In the rows, zero is written as 128.
One hidden turn or mirror swaps the rows below in pairs. Which row is each named row swapped with?
The rows were stretched afterwards, more along some directions than others.
dat: [109 102 133 137 141 145 119 135 168 175  96 137 138 121 115 131 133 139
 118 114 121 154 150 145 112 143  91 113 140 174 137  94]
botiz: [120  97 139 154 136 116  81 123 143 165 109 133 103 122 121 116 147 119
 161 116 157 149 163 150 110 146 109 148 141 166 137 128]
tet: [108 122 135 160 124 138 149 126 135 141 111 133 149  87 110 140 150 160
 126 112 140 131 109 133 121 121 137 126 118 124 131 104]
rin: [116 121 125 157 136 136 121 138 121 120 118 127 133 103  75 131 162 148
 123 120 152 121 112 128 125 130 135 137 120  99 151 105]
ragok: [130 122 159 122 112 133 128 128 163 143 106 122 130 135 150 117 142 152
 145 107 132 145 129 149  87 122 109 144 117 152 125 109]
gumo: [127 117 160 129 114 144 140 116 129 151 128 119 129 114 150 141 129 151
 109 117 152 127 117 154 121  88 101 134 111 124 137 120]
rega: [131 102 165 136 119 143 118 120 136 143  99 125  89 117 130 160 123 141
 124 133 103 140 152 151 134 134 145 129 115 129 126 105]
Pav: [ 84 109 125 146 118 144 123 112 148 144 129 133 132 136 145 167 145 147
 126 126 123 124 146 134 104 109  95 102 139 130 121 105]
nev: [148 108 137 145  94 134 134 115 125 114 122 138 139 123 105 162 139 143
 126 109 108 149 104 126 124 117 149 112 131 109 122  99]
rafe: [139 111 129 149  90 134 126 114 121 117 120 139 131 123 101 161 145 139
 127 108 113 148 106 124 126 125 149 111 135 110 122 102]
Taded: [124 126 144 165  98 127 103 132 169 131 107 130 114  97 127 143 167 153
 121 141 124 131 114 124 119 171 135 132 145 113  75  82]
giv: [107 113 119 166 119 136 119 133 150 119 122 114 144 131  98 152 155 153
 113 127 117  93 135 138 125 135 143 138 142 130 112 142]
Debe: [111 119 131 141 117 135  96 105 139 143 130 146 119 137 126 142 145 123
 143 133 126 121 151 139 125 150 106 136 143 110 121 130]
bere: [119 113 132 136 111 135  98 103 145 148 129 146 117 145 129 143 142 123
 141 135 128 114 145 138 130 142 103 137 146 118 115 135]
tusa: [101 110 120 171 121 133 108 138 152 122 117 112 142 128  94 150 164 154
 113 121 121  96 138 141 118 145 134 146 146 134 110 142]
vuveg: [127 124 159 123 117 132 130 127 164 143 108 122 126 134 145 113 137 150
 143 104 136 142 130 148  90 121 109 141 115 151 126 114]
zozik: [146 100 145 158 108 109  98 139 146 106 115 135 106 136 107 117 173 134
 156 130 135 129 151 119 104 140 148 163 148 108 116 120]
lut: [146 111 152 130 123 150 131 138 139 125 107 119 114 132 114 148 122 157
  99 116 107 141 132 138 113 120 119 128 135 106 130 112]
muv: [113  97 133 141 144 133 120 140 169 168  95 134 135 118 108 135 132 138
 112 114 120 148 147 144 109 145  95 110 146 167 140  95]
fudog: [128 106 158 150 123 131 117 129 132 135 108 121 119 140 115 168 143 136
 123 107  69 139 130 145 133 129 151 120 132 124  98 111]
Tabuf: [124  99 139 140 143 137 118 140 167 173  88 138 134 123 110 134 132 141
 118 108 115 156 147 149 116 149 105 118 141 172 137  95]
Zaz: [141  97 140 154 103 108  98 139 142 105 115 134 103 130 103 122 171 132
 153 131 139 131 152 117 103 142 146 166 148 107 120 119]
tufet: [131 121 167 147 115 144 109 117 133 155  90 138 109 138 104 143 147 150
 135  89 146 142 144 139 141 133 113 162 133 150 136 122]
daku: [108 123 147 128  72 143 135 129 142 114 117 122 113 150 123 153 156 156
 108 125 147 118 109 134 134 103 129 145 133 136  99 124]
dala: [116 118 131 139 115 133  94 106 149 146 129 148 117 136 127 139 147 120
 141 140 126 119 146 138 125 149 105 137 147 114 111 132]
dor: [121 107 105 109 106 136 116 135 163 134 124 140 104 152 113 112 141 134
 116 147 123 110 118 152 127 147 132 129 143 133 103 121]
Mifi: [124 133 138 143 112 140 136 138 136 137 122 129 135 120 110 156 134 141
 141 105 127 130 132 119 125 122 136 154 117 133 105 129]
Fes: [118  98 139 135 141 137 124 141 170 169  92 135 134 119 116 128 131 135
 115 112 117 154 146 148 109 147 100 113 141 168 137  94]
diti: [ 83 103 129 144 110 134 121 113 150 137 132 127 129 130 146 172 137 147
 123 129 119 128 143 128 102 112 101  96 140 126 121 103]
mok: [112 118 132 164 130 138 148 122 129 146 112 136 147  92 112 137 149 158
 132 105 143 133 115 136 115 116 137 129 116 128 140 106]
Fori: [122 128 141 166  98 123 104 133 170 128 105 133 118 101 123 141 169 153
 128 137 128 136 112 126 119 166 136 133 147 116  76  77]
vesa: [130 129 141 165  98 129 107 132 173 127 106 134 126 103 127 138 166 152
 123 138 121 131 112 126 122 168 138 134 146 119  77  80]
tor: [136  99 160 134 118 141 116 123 138 143  98 129  83 117 130 156 130 135
 125 138 105 141 146 150 134 139 152 126 115 131 120  99]
varal: [122 132 141 145 106 137 138 135 140 137 124 128 135 123 113 149 139 141
 142 106 131 130 124 123 122 115 141 149 112 134  99 132]
kal: [135 124 157 121 118 136 127 125 164 150 105 125 128 132 144 109 141 155
 139 103 136 145 127 149  93 125 112 143 112 157 124 112]
gif: [ 85 101 128 149 118 131 122 110 142 144 130 130 129 126 139 174 136 141
 124 123 120 124 148 132 104 111  97  95 142 128 130 110]
Dupop: [129 101 161 136 119 142 110 126 133 140 101 128  79 119 131 157 125 137
 128 137 103 146 153 150 131 140 150 131 117 125 123 105]
seme: [116 117 127 140 108 134  96 104 140 143 132 147 122 136 128 142 147 127
 140 133 125 114 141 135 129 145 109 134 146 113 114 130]
deg: [105 119 152 146 148 143 143 128 154 148 117 122 139  95 137 138 131 153
 116 128 165 134 141 121 101  97  80 137 125 122 144 107]
Sedot: [129 101 140 160 106 114  96 137 138 105 118 130 103 133 107 122 176 132
 156 130 140 133 147 120 101 142 146 160 145 101 128 117]
Lesi: [119 124 124 150 115 133  98 102 142 137 134 149 121 136 123 142 153 131
 146 136 124 109 144 136 126 145 109 138 142 104 111 132]
gufa: [111 121 125 166 132 136 114 141 121 119 117 125 123 101  68 138 163 145
 125 118 145 125 118 123 123 142 142 139 123  98 144 110]
fupu: [108  94 136 154 137 110  77 120 146 164 111 133 107 132 115 119 153 124
 160 109 159 142 160 154 108 141 104 147 150 165 135 127]
Kune: [138 108 134 144  91 132 128 113 121 119 121 139 136 120 108 157 140 137
 131 107 113 150 105 127 126 121 147 108 132 114 121  98]
Mibo: [117  92 139 147 133 112  82 120 148 163 109 132 107 130 122 120 143 119
 156 107 155 146 160 155 110 136 101 143 140 174 136 130]
Durip: [ 99 117 164 145 147 141 139 131 156 155 111 120 137  98 141 139 132 158
 116 127 163 141 137 126 105  99  78 134 127 125 140 100]
mer: [141 112 140 151  85 134 125 113 123 123 115 141 133 123 109 164 142 145
 131 107 114 151 107 125 129 123 149 117 134 118 118 101]
bet: [ 95 121 144 130  74 146 134 130 144 119 120 121 116 139 125 163 156 162
 104 127 147 122 107 131 133 104 129 143 134 131  95 118]
mir: [110 107 155 129 111 113 105 125 170 133 124 116 122 123 140 129 132 128
 125 120 104 153 124 123 107 133  98  98 146 137  96  84]
mun: [134 121 163 126 118 134 128 129 159 154 103 122 127 132 146 114 139 149
 144  99 139 151 131 150  92 120 107 147 111 161 131 114]
bop: [147 107 154 126 114 149 130 139 142 126 102 121 107 137 115 149 121 158
 100 120 110 147 130 139 115 117 124 129 133 118 131 109]
Kesez: [132 122 164 127 117 131 126 127 164 147 106 122 127 135 145 113 141 146
 150 105 137 147 132 147  90 120 110 145 113 152 124 115]
nilet: [120  98 131 138 143 135 117 142 170 169  96 135 137 122 109 132 139 141
 114 116 115 148 144 147 108 148  98 114 142 168 135  95]
vefo: [109 122 139 127  76 148 138 128 145 112 124 127 116 147 115 152 161 157
 112 127 152 112 114 128 136 108 132 153 131 135  99 120]
lome: [ 99 118 163 144 139 161 119 127 155 152 122 119 151 128 128 137 148 157
 110 102 133 146 130 137 112 126 100 142 126 126 131 116]
bip: [118 119 155 133 116 143 137 119 120 149 131 118 130 103 141 144 130 159
 107 119 155 127 115 149 122  90  99 135 111 111 140 123]
fari: [107 110 162 134 112 112 100 122 161 132 122 116 117 124 138 143 135 133
 125 118 104 148 129 122 112 130  95  99 147 135  97  88]
Gel: [102 112 127 117 125 150 136 125 146 134 141 132 133 146 124 122 138 141
 123 102 143 135 111 140 125 103 133 117 115 138 127 102]
busi: [129 109 114 105 114 138 121 136 164 140 122 142 107 144 121 111 136 131
 117 152 124 120 124 160 126 136 123 132 133 141 106 121]
nal: [158 107 151 148  99 128 134 143 144 137 114 127 142 119 104 125 136 147
 115 108 117 122 131 135 140 128 151 164 139 141 105 144]
bep: [102 118 136 161 127 136 147 121 129 142 114 134 147  96 111 142 146 159
 132 108 143 130 112 132 123 114 138 120 116 125 139  98]
Vaso: [123 114 106 108 109 137 120 131 163 134 128 142 105 148 120 112 137 132
 116 149 119 107 121 156 127 143 133 126 140 130 101 122]
Nafek: [165 103 152 145  93 125 132 142 143 139 113 133 134 116 108 120 135 143
 123 111 113 131 135 134 138 137 159 162 134 142 107 137]
zude: [120 133 144 146 111 138 137 134 138 140 121 131 135 120 115 158 139 139
 140 106 133 133 128 122 125 116 134 153 116 133 101 133]
zopod: [150 108 151 123 118 152 135 132 138 132 108 120 110 135 119 150 116 154
  96 116 109 145 131 141 116 112 117 124 132 115 135 115]
Fomer: [106 121 157 143 146 140 140 124 150 148 116 125 130  99 143 140 132 153
 124 126 165 134 142 126 105  96  81 135 124 118 139 107]
gaget: [121 108 111 104 112 140 115 140 163 136 121 137 106 147 118 113 138 135
 110 151 123 114 122 153 125 143 125 130 142 132 107 118]
demot: [125 106 161 143 115 127 117 133 136 137 104 120 119 137 116 168 144 140
 117 110  73 143 121 147 136 127 147 116 133 136  93 105]
vutib: [120 117 108 107 113 140 123 136 162 135 128 140 112 148 120 113 135 132
 112 145 125 111 123 155 129 143 126 129 139 130 103 119]
dumat: [124  99 153 134 118 136 108 122 141 140 104 127  82 113 129 156 125 138
 125 142 105 138 147 145 128 145 147 120 120 126 121 101]
gon: [118 130 139 139 109 142 135 133 139 138 123 129 133 121 118 157 142 142
 134 113 136 134 127 119 123 113 136 151 113 132 100 130]
fivug: [171 106 149 147  93 127 135 140 141 139 108 133 135 117 106 124 136 148
 121 105 114 122 138 136 138 139 156 171 136 140 110 139]
Tega: [ 86 110 127 152 117 134 124 113 144 137 134 131 129 125 140 171 139 140
 127 122 120 121 150 123 105 116 100 101 141 115 120 109]
ralo: [ 91 100 125 141 118 133 120 112 144 146 134 131 128 130 141 169 135 142
 125 127 117 125 148 133 105 111  98  96 136 131 129 108]
mediv: [136 123 168 148 109 148 111 121 129 157  95 140 104 140 106 143 155 151
 137  92 149 141 147 143 140 135 116 178 131 151 127 132]
nabo: [132 125 167 154 106 142 105 121 121 152  93 139 101 140  99 150 149 143
 138  90 145 142 145 136 145 134 118 167 134 145 128 136]
faf: [118  94 143 150 133 110  79 122 151 166 105 134 105 126 125 115 146 121
 158 114 157 157 156 153 106 142 101 144 145 169 133 125]
fidub: [153 107 152 129 119 146 134 134 135 126 110 123 111 131 113 148 117 157
 104 112 105 148 127 139 112 115 125 125 130 108 133 110]
neto: [134  98 143 159 111 105  92 132 141 108 116 134 107 136 104 115 173 131
 162 123 141 134 148 123 102 135 142 157 149 112 125 122]
buna: [110 114 120 166 121 138 116 138 153 123 119 113 142 127 103 142 162 151
 115 133 125  95 138 139 120 143 139 146 144 134 110 137]
fafe: [130 123 144 161 102 126 104 131 174 137 101 134 118 103 130 143 165 152
 122 143 121 132 112 134 121 168 136 133 146 124  76  82]
Gimo: [165 110 151 144 100 137 140 143 141 145 113 130 136 118 109 124 128 142
 114 105 119 124 137 135 145 133 148 166 132 141 116 138]
marom: [117 132 138 148 111 141 139 137 134 134 124 125 136 122 111 158 140 142
 136 106 132 128 129 117 122 116 137 151 111 131 109 131]
Dipaf: [ 99 105 122 158 124 134 115 132 157 128 123 111 149 132  97 144 154 150
 111 126 126  94 140 141 122 135 129 140 148 143 118 137]

Gel is swapped with lome
Vaso is swapped with dala
muv is swapped with gif

